(in the rows, 128 means zero)
The rows below fall into families. The same turns and mirrors carry the whole set onto itself and the rows of a family onto each other. For each named row, which other rows are in its family? Write them in the order they are listed.
These 21 rows form 7 families of 3 rows each.
Q648: [121 166 135 140 119 106 130 127  99 152 155 107 146 139 135 102 159]
Q562: [123 106 140 122 130 164 131 128 150 109 118 138  98 142 118 118 106]
Q27: [122 168 135 130  99  86 141 132 113 145  87 127 121 119 133 128 145]
Q945: [154 111 145 116  92 105 111  99 115 152 138 147 131  99 104 149 108]
Q447: [141 128 147  97  92 118  88  97 127 135 123 147 152 114 130 134 113]
Q200: [148  86 163 133 112 125 110 112 109 167 120 161 117 143 138 138 123]
Q103: [113 149 138 120 124 133 126 139 123 135 157 122 155 157 154  90 146]
Q245: [127 152 151 153 138 106 147 132  99 164 115 126 144 140 116 103 155]
Q46: [120  96 117 145 115 147 138 138 141 121 139  90 131 111 159 116 108]
Q980: [131 114 115 144 155 133 144 136 137 123 106  92 122  96 115 126 110]
Q224: [122 169 131 112  87 112 114 138 109 147 129 115 158 134 137 106 154]
Q256: [111 181 142 121 122 129 132 117 100 148 136 119 141 128 117 142 163]
Q672: [130 107 119 139 154 150 144 141 136 119 139 110  87 125 114 126 116]
Q445: [151 100 144  99  88 128 109 126 128 147 114 161 116 121 106 146 111]
Q144: [146  88 149 119 104  97 154 144 127 166 125 157 105 133 133 141 119]
Q259: [139 103 165 111 100 134 132 101 117 163 151 139 122 127 108 168 124]
Q321: [113 172 125 139 124 121 123 137 102 133 104 149 152 111 133 114 146]
Q691: [115 118 120 119 139 160 150 134 138 123 158  90 119 113 127 150 125]
Q996: [130 112 105 119 134 105 141 157 141 135 129  87 116 114 167 132 125]
Q171: [125 106 117 119 134 157 134 162 143 124 136  99 102 148 138 112 128]
Q242: [157  82 152 129 111  99 128 113 120 172 138 125 150 107 124 136 109]

The rest of the family of Q144: Q27, Q996
The rest of the family of Q245: Q980, Q242
The rest of the family of Q259: Q256, Q691
The rest of the family of Q447: Q562, Q103

The rows below fall into families. The same turns and mirrors carry the whole set onto itself and the rows of a family onto each other. For each named row, which other rows are in its family? Write them in the order they are listed.
These 32 rows form 4 families of 8 rows each.
Q58: [128 131 135 110 148 133 105 158 119 150 100  63 160 131 102  96 105]
Q508: [108 104 132 122 156 129 123 136 113  91 131 111 160 117 164 113 133]
Q623: [132 118 127 112 155 131 123 131 104  85 139 124 135 121 169 123 130]
Q675: [151 138 145  98 148  83 118 142 128 113 105  97 148 101 108 152 109]
Q23: [130 113 141  94 124 142 101 155 117 145 117  72 151 145 128 110 132]
Q781: [130 151  85  94 157 133 132 146 117 117 162  81 150  98 121 117 115]
Q924: [104 120  87 155 147 123 108 162 108 154 139  99 125 160 145 111 131]
Q84: [121 109 150 145 137 104 132 148 106 140  80 109 135 151 139 149 103]
Q284: [123 149 131  93 143 117 127 139 143 114 109 119 142  83 101 148 106]
Q473: [150 152  94 131 137 106 121 161 121 176 109 100 117 126  89 141 102]
Q655: [137 163  98 135 145 116 104 145 117 173  97  84 137 140  91 142 110]
Q897: [128 125  90 143 146 102 141 141 115 118 140 149 118 111 149 156 130]
Q511: [129 159  74 134 148  98 131 123 110 139 120 140 115 116 147 152 124]
Q155: [134 107  94 161 149 118 119 160  92 153 132  93 136 158 149 105 128]
Q431: [131 114 141 157 138 105 107 145 113 146  78 130 126 151 134 140 122]
Q606: [127 108 148 121 159 101 145 142 119 143  78 121 135 152 139 141 114]
Q192: [147 147 139  92 161 114 129 126 127 120  95 119 142 110 116 157  89]
Q191: [110 127  80 153 147 156 120 148 102 150 134 114 127 147 147 105 128]
Q517: [151 162 112 131 152 119 118 173 109 182 128 101 132 130  93 140 120]
Q319: [110 102 113 120 144 120 122 118 121  82 111 110 144 119 162 117 118]
Q183: [141 123 150 113 153 148  95 152 111 117 116  67 157 143 114 113 116]
Q403: [136 146  75 108 157 130 112 151 128 126 160 104 144  92 114 104 133]
Q960: [129 147  78 132 133 133 100 156 115 124 162  91 144  90 113 111 121]
Q880: [123 136  86 155 140 131  97 149  93 137 142  88 130 151 144 108 150]
Q589: [130 151  84 157 172  97 139 136 113 119 122 138 126 103 126 147 105]
Q627: [139 163  94 142 129  91 136 147 127 179 111 101 136 128 104 141 116]
Q7: [134 121 132 145 156 102 123 143 104 137  80 102 133 166 162 142 115]
Q587: [123 137  92 149 160  99 140 134 118 133 123 138 112  94 156 149 116]
Q285: [117  91 131 111 163 142 110 152 107  89 130 111 142 114 148 111 119]
Q467: [153 136 138  97 145 111 138 136 126 113 101 112 153  82 107 142 104]
Q616: [133 118 133 104 132 136 105 164 116 133 117  74 167 149  96 104 120]
Q238: [135 161  93 103 146 144 103 132 117 120 157 106 140  96  98 123 124]

The rest of the family of Q880: Q623, Q655, Q511, Q192, Q183, Q7, Q238
The rest of the family of Q58: Q284, Q897, Q155, Q606, Q960, Q627, Q285

